In the data rows, the value 128 means zero.
Here is a table of points, one per row:
[128 139 120 107 116 156 106 140 122 104 137 161 106 131 105 166 118 185 107 125 170 123 118 147 114 105 158 104 130 116 186 161 107 132 105 104 105 122 105 167 140 134 118 137 104 104 138 140 176 156]
[104 120 159 122 170 146 108 139 105 175 124 144 122 105 105 122 156 173 115 167 163 182 105 160 126 105 110 123 150 110 107 167 133 141 144 104 105 106 104 104 165 106 124 157 114 104 132 104 116 106]
[126 118 105 182 105 126 121 141 105 111 118 127 174 130 138 157 104 107 107 149 105 137 151 107 136 156 118 124 104 127 107 105 119 116 104 170 119 118 157 104 128 178 106 167 120 134 102 155 107 114]
[104 105 165 126 159 139 106 137 107 166 130 137 124 105 105 119 154 174 109 172 158 104 105 103 112 188 112 128 140 132 169 164 134 141 149 104 105 106 104 104 146 106 115 154 144 131 132 104 119 108]
[159 163 109 134 106 147 124 157 105 104 107 105 112 105 105 103 175 119 178 104 105 117 125 150 138 171 105 104 117 114 108 111 184 178 144 104 105 106 156 161 103 141 161 104 104 104 148 124 153 143]
[134 134 122 120 105 150 106 141 126 104 134 155 106 131 105 103 128 107 107 117 105 117 123 143 106 105 172 114 114 140 182 158 107 127 109 104 105 123 108 163 133 140 111 143 104 150 139 139 174 173]
[127 105 113 107 105 102 162 137 152 141 188 152 106 133 188 103 105 121 211 104 128 136 152 124 113 117 105 144 104 104 125 105 170 175 148 104 146 115 142 104 142 125 145 126 171 121 102 109 125 106]
[104 137 149 107 131 145 106 110 105 139 107 165 106 105 107 165 125 107 114 142 158 148 105 147 107 105 152 129 145 107 107 115 113 106 160 148 132 137 104 159 152 115 108 137 112 104 148 155 107 120]
[104 140 105 116 105 102 116 121 105 155 116 130 106 105 136 128 150 187 107 133 163 104 105 141 175 105 149 137 120 153 108 121 117 107 139 144 119 106 142 119 125 106 106 125 142 104 143 104 128 140]
[104 159 105 110 105 102 119 127 105 158 122 116 106 109 139 123 143 181 107 135 163 104 105 150 151 105 155 114 124 149 121 119 121 106 141 149 114 106 144 121 126 195 106 116 126 164 142 104 130 115]
[177 152 105 150 107 139 107 103 105 104 107 105 106 105 105 158 138 125 188 104 105 125 131 103 108 174 105 104 105 129 118 140 182 169 148 104 125 135 157 163 103 120 150 104 150 104 102 118 161 124]
[166 166 137 157 138 134 128 103 160 104 197 105 106 105 110 153 104 121 174 104 116 126 150 103 116 105 105 137 105 104 109 133 178 166 136 126 106 108 154 160 103 121 140 104 163 170 151 149 184 106]
[121 105 137 173 105 121 129 144 151 123 107 127 165 135 163 161 104 118 107 139 125 129 163 123 143 105 130 152 104 104 119 106 109 106 104 104 146 118 154 104 141 195 171 178 136 123 102 104 118 106]
[179 111 105 175 173 131 106 103 164 104 109 105 147 132 157 103 104 122 118 156 105 121 170 133 106 160 133 104 171 169 185 123 107 106 131 127 180 187 104 104 131 106 170 124 164 104 102 166 107 137]
[128 105 113 107 109 102 167 141 150 144 194 169 106 152 185 103 112 115 107 104 134 133 154 123 122 117 105 134 109 104 133 105 169 184 137 104 151 116 143 104 143 123 134 132 142 104 102 113 124 106]
[144 118 130 134 119 135 106 103 105 122 111 126 107 105 127 152 142 107 126 157 161 143 125 103 223 105 155 104 116 144 171 125 107 106 104 117 156 184 104 160 130 128 106 109 159 104 102 123 107 116]
[142 105 120 107 125 149 168 103 105 104 136 105 106 189 105 147 104 110 139 104 105 104 110 128 125 139 105 104 118 125 125 151 107 134 104 104 105 106 104 152 103 113 110 104 104 120 132 104 180 190]
[123 114 146 111 150 142 164 103 166 119 133 105 118 156 105 127 104 110 153 104 105 114 105 143 137 128 105 113 139 126 111 163 107 129 145 130 105 106 104 153 103 106 115 104 106 131 134 104 107 151]
[134 122 137 172 110 138 130 149 155 116 107 128 169 126 160 103 104 121 107 123 126 115 181 116 113 105 141 110 104 104 117 105 107 106 104 167 135 118 157 104 158 106 167 162 131 129 102 104 125 106]
[126 118 105 149 105 102 112 103 167 115 174 106 160 105 146 107 127 130 117 147 162 127 155 106 106 155 152 168 104 128 122 141 135 180 104 104 164 179 147 160 132 106 106 104 138 104 102 104 107 106]
[105 135 156 107 153 102 180 134 140 146 193 105 120 137 132 157 119 140 162 104 105 107 110 110 119 172 112 156 159 104 131 136 114 106 104 156 133 140 146 126 103 120 106 104 144 104 149 147 110 117]
[104 144 153 144 164 141 118 103 105 141 107 105 136 105 105 115 163 185 182 112 105 179 105 103 149 128 146 177 144 104 120 177 128 106 104 104 214 196 150 110 103 106 177 104 134 123 128 181 107 106]
[161 108 105 170 105 130 117 150 163 104 107 115 157 147 155 103 105 117 114 137 114 111 179 125 106 105 142 155 104 119 107 108 107 106 113 144 150 153 104 104 146 106 166 140 147 114 102 104 107 114]
[104 115 152 116 146 142 106 148 116 139 129 147 119 105 105 135 149 178 116 144 160 163 105 141 143 105 124 141 145 119 190 160 111 140 171 150 105 106 104 104 154 111 123 155 110 111 135 104 107 132]
[104 123 173 119 164 143 106 154 105 167 126 145 131 105 105 118 127 175 119 166 157 104 105 103 112 105 105 139 150 136 183 173 124 139 149 104 109 106 104 104 157 106 116 159 121 109 137 104 121 106]
[104 167 148 107 132 102 106 103 105 143 191 163 106 105 112 103 161 110 110 145 155 144 106 136 106 116 157 161 159 104 111 134 113 106 149 155 150 154 104 150 154 136 108 128 127 104 150 166 107 106]
[104 154 105 107 105 102 121 130 105 160 124 133 106 115 143 129 166 107 107 124 105 104 105 139 151 112 155 126 122 142 107 121 110 106 132 141 116 106 142 118 135 106 185 134 135 157 147 104 126 135]
[131 105 106 107 105 102 159 144 158 136 187 162 106 121 179 103 140 121 107 104 125 137 152 129 128 106 105 136 107 104 124 105 167 180 154 104 162 128 145 104 150 122 150 113 147 127 102 104 127 106]
[104 141 137 107 123 149 117 115 105 122 107 171 106 109 105 103 109 107 109 129 167 133 116 126 106 117 167 154 148 104 107 118 107 106 157 129 132 150 104 151 131 134 106 142 106 104 148 170 107 110]
[158 106 111 119 133 148 152 111 149 104 122 105 110 153 130 134 136 125 180 105 107 104 117 143 107 152 105 104 109 149 107 113 187 110 179 107 149 149 104 144 103 106 106 104 130 116 148 104 107 153]
[109 123 134 107 149 102 169 149 157 136 107 105 115 152 115 146 126 123 154 104 105 114 105 123 126 149 105 104 151 119 117 105 116 106 125 146 105 116 152 143 103 111 106 104 118 110 143 115 107 133]
[139 110 119 107 133 142 174 103 169 104 137 108 107 177 105 145 104 115 148 104 113 104 117 124 117 159 108 106 118 119 115 166 107 124 165 104 105 106 104 149 103 124 106 107 104 112 138 111 186 175]
[174 105 105 175 105 127 106 103 170 104 114 105 155 128 148 103 104 114 126 156 105 120 171 130 221 167 131 104 186 168 107 123 109 106 145 134 166 183 104 104 130 106 162 113 149 142 102 166 107 114]
[104 147 178 111 157 125 136 145 167 154 107 178 106 115 126 148 104 107 107 131 113 143 130 141 128 156 154 142 133 104 107 105 107 121 158 149 124 109 104 165 142 110 106 175 117 104 146 171 114 106]
[104 155 105 112 105 102 106 125 105 156 113 115 106 105 138 124 171 181 107 134 164 104 105 150 133 109 156 144 127 166 110 123 124 106 124 148 111 106 144 122 113 183 106 116 145 180 143 104 133 133]
[111 105 169 107 105 130 188 103 130 163 107 109 119 158 144 130 110 126 144 104 133 112 121 125 137 105 105 135 133 104 118 105 107 113 119 157 114 106 154 148 103 106 181 124 145 139 143 134 121 111]
[139 105 130 107 126 152 158 103 105 104 148 105 112 187 105 145 104 109 143 104 109 104 105 120 137 130 105 104 122 125 123 159 107 131 104 104 105 106 104 150 103 117 111 104 104 150 136 104 180 179]
[152 118 105 184 105 138 106 151 105 111 114 105 167 128 137 159 111 107 126 168 105 142 154 139 106 125 113 127 104 169 107 105 130 106 119 165 145 154 104 104 146 180 106 124 146 132 102 142 108 117]
[173 156 105 116 163 102 106 160 105 104 110 105 183 118 172 162 161 114 119 120 105 154 138 154 106 143 105 104 104 191 182 105 179 180 104 165 174 181 158 104 103 123 156 104 104 178 102 122 107 162]
[119 108 139 107 142 102 173 151 166 120 109 106 106 173 105 153 111 118 161 104 105 104 109 107 120 160 105 120 157 105 123 105 111 113 141 130 105 115 157 142 103 119 108 104 104 131 141 121 107 124]
[143 172 105 107 155 102 106 128 121 104 119 149 180 157 118 103 128 107 107 104 105 139 121 122 123 128 105 104 104 159 107 111 180 106 104 155 105 107 156 104 122 130 106 113 104 143 151 131 181 189]
[104 105 120 172 105 148 106 126 105 136 107 105 184 105 133 141 148 107 107 172 168 169 124 131 146 113 105 174 104 147 107 174 150 113 104 104 117 115 154 113 149 171 110 148 151 123 155 128 123 106]
[124 144 134 107 110 145 106 126 115 104 115 153 106 111 105 103 133 107 107 125 166 123 123 142 106 105 174 104 130 121 174 105 107 114 104 104 105 127 104 159 127 126 111 134 104 153 148 154 176 143]
[154 115 105 182 105 128 106 158 105 104 117 105 167 127 137 162 104 108 116 149 105 128 158 119 106 144 121 110 104 159 107 105 109 106 121 144 153 147 104 104 146 186 106 126 129 143 102 145 107 111]
[104 141 157 118 161 148 109 149 105 166 115 143 128 105 105 124 129 179 123 161 159 184 105 103 122 105 110 165 145 133 185 105 124 134 146 104 112 108 104 104 142 106 120 150 130 164 135 104 115 113]
[136 119 128 167 105 127 142 144 143 125 107 143 161 158 170 103 104 129 107 122 138 110 187 121 130 118 149 156 184 104 128 116 107 106 104 160 145 133 153 104 143 106 157 176 146 163 102 123 116 106]
[120 151 138 107 137 139 123 135 105 120 108 170 106 122 105 103 132 107 107 124 105 124 130 144 106 139 169 136 140 104 107 105 107 114 104 122 110 120 104 156 149 137 106 144 104 104 146 176 107 110]
[104 105 164 107 173 140 165 103 161 176 148 105 129 144 108 103 121 107 157 129 105 160 105 146 184 119 165 130 147 145 119 160 131 150 113 104 105 106 155 104 103 179 118 126 127 160 130 147 119 136]
[145 160 105 109 159 102 120 121 116 104 119 134 178 136 127 103 186 107 107 104 105 137 128 124 111 125 105 104 107 153 107 129 185 196 104 157 108 138 155 104 108 126 180 104 104 149 102 150 185 193]
These points spread out most along one direction. Take the direction at right angles to it along which they spread out most. Go by this last direction. Where along it does each point below lie, from 0 to 99? 50 is the average, and the first point above lies past it. One standard deviation of the points above along it is 16.
[128 105 113 107 109 102 167 141 150 144 194 169 106 152 185 103 112 115 107 104 134 133 154 123 122 117 105 134 109 104 133 105 169 184 137 104 151 116 143 104 143 123 134 132 142 104 102 113 124 106] 52
[111 105 169 107 105 130 188 103 130 163 107 109 119 158 144 130 110 126 144 104 133 112 121 125 137 105 105 135 133 104 118 105 107 113 119 157 114 106 154 148 103 106 181 124 145 139 143 134 121 111] 58
[119 108 139 107 142 102 173 151 166 120 109 106 106 173 105 153 111 118 161 104 105 104 109 107 120 160 105 120 157 105 123 105 111 113 141 130 105 115 157 142 103 119 108 104 104 131 141 121 107 124] 71
[104 105 120 172 105 148 106 126 105 136 107 105 184 105 133 141 148 107 107 172 168 169 124 131 146 113 105 174 104 147 107 174 150 113 104 104 117 115 154 113 149 171 110 148 151 123 155 128 123 106] 30
[104 154 105 107 105 102 121 130 105 160 124 133 106 115 143 129 166 107 107 124 105 104 105 139 151 112 155 126 122 142 107 121 110 106 132 141 116 106 142 118 135 106 185 134 135 157 147 104 126 135] 48
[128 139 120 107 116 156 106 140 122 104 137 161 106 131 105 166 118 185 107 125 170 123 118 147 114 105 158 104 130 116 186 161 107 132 105 104 105 122 105 167 140 134 118 137 104 104 138 140 176 156] 56
[104 115 152 116 146 142 106 148 116 139 129 147 119 105 105 135 149 178 116 144 160 163 105 141 143 105 124 141 145 119 190 160 111 140 171 150 105 106 104 104 154 111 123 155 110 111 135 104 107 132] 40
[136 119 128 167 105 127 142 144 143 125 107 143 161 158 170 103 104 129 107 122 138 110 187 121 130 118 149 156 184 104 128 116 107 106 104 160 145 133 153 104 143 106 157 176 146 163 102 123 116 106] 28
[139 110 119 107 133 142 174 103 169 104 137 108 107 177 105 145 104 115 148 104 113 104 117 124 117 159 108 106 118 119 115 166 107 124 165 104 105 106 104 149 103 124 106 107 104 112 138 111 186 175] 85
[105 135 156 107 153 102 180 134 140 146 193 105 120 137 132 157 119 140 162 104 105 107 110 110 119 172 112 156 159 104 131 136 114 106 104 156 133 140 146 126 103 120 106 104 144 104 149 147 110 117] 62
[174 105 105 175 105 127 106 103 170 104 114 105 155 128 148 103 104 114 126 156 105 120 171 130 221 167 131 104 186 168 107 123 109 106 145 134 166 183 104 104 130 106 162 113 149 142 102 166 107 114] 33
[120 151 138 107 137 139 123 135 105 120 108 170 106 122 105 103 132 107 107 124 105 124 130 144 106 139 169 136 140 104 107 105 107 114 104 122 110 120 104 156 149 137 106 144 104 104 146 176 107 110] 47
[104 155 105 112 105 102 106 125 105 156 113 115 106 105 138 124 171 181 107 134 164 104 105 150 133 109 156 144 127 166 110 123 124 106 124 148 111 106 144 122 113 183 106 116 145 180 143 104 133 133] 44
